In the rows, 128 means zero.
Each path below is one point turned by a fixed rotation once a step. After each direction that follows a path, write how fast that rotation turns it, in deg/step (0 if it stays still).
Each turn is a multiple of 5 degrees from 10 to 175, or 0.
Each row of a path follows its step; steps can be skipped.
Rotation 1:
step 0: [120 133 127 131 123 126 144 118 118 144 122 125 128 119 135 125 132 126
 112 121 134 131 129 142 145 131 123 127 134 136 133]
step 1: [127 138 136 134 127 122 140 132 130 112 136 119 131 130 146 142 127 126
 115 137 118 128 126 129 135 138 132 119 124 133 125]
step 2: [134 127 117 141 123 144 117 129 127 119 116 127 139 131 131 140 125 132
 125 131 137 131 128 134 125 134 127 120 117 144 139]
step 3: [127 135 143 142 136 135 129 121 134 117 125 120 120 115 115 128 123 125
 139 124 129 124 132 125 121 124 130 136 123 147 128]
step 4: [118 129 116 133 128 121 124 120 121 114 133 118 130 130 123 117 116 133
 121 132 140 136 126 128 127 107 130 142 130 127 127]
step 5: [120 123 133 135 114 129 119 123 135 124 142 128 120 123 122 121 126 118
 124 141 126 131 127 145 123 129 124 123 148 123 131]
step 6: [121 125 123 114 132 130 131 131 145 124 148 118 136 127 126 133 130 129
 129 115 136 133 121 136 120 128 133 117 128 122 141]
step 7: [119 124 137 127 126 132 131 130 134 125 115 138 141 139 111 129 143 118
 123 122 138 122 119 129 127 127 144 124 134 128 125]
step 8: [107 125 127 120 118 138 142 137 122 120 118 119 132 129 125 127 131 129
 136 116 115 125 124 116 132 127 117 130 135 130 125]
step 9: [119 114 132 125 142 133 115 140 116 108 124 135 119 130 141 131 130 127
 134 130 127 124 124 132 142 127 128 132 129 118 127]
step 10: [130 116 126 121 119 137 126 123 134 128 122 133 128 118 139 125 117 136
 132 124 135 104 132 138 122 138 124 139 124 120 127]
[128 122 128 129 129 128 131 124 132 132 132 126 125 125 131 127 131 135
 125 133 131 127 128 129 129 126 129 131 133 125 129]  65
[126 132 130 128 132 123 130 129 128 126 132 127 125 124 127 131 133 130
 129 126 126 125 124 127 127 123 121 126 123 126 130]  140
[130 128 127 127 127 121 128 134 132 133 130 128 131 126 127 129 129 122
 123 124 126 130 128 131 128 127 129 131 133 127 132]  55
[126 129 130 128 125 124 129 124 129 128 132 132 128 129 131 122 124 127
 128 127 131 129 123 132 130 135 126 126 124 125 130]  70
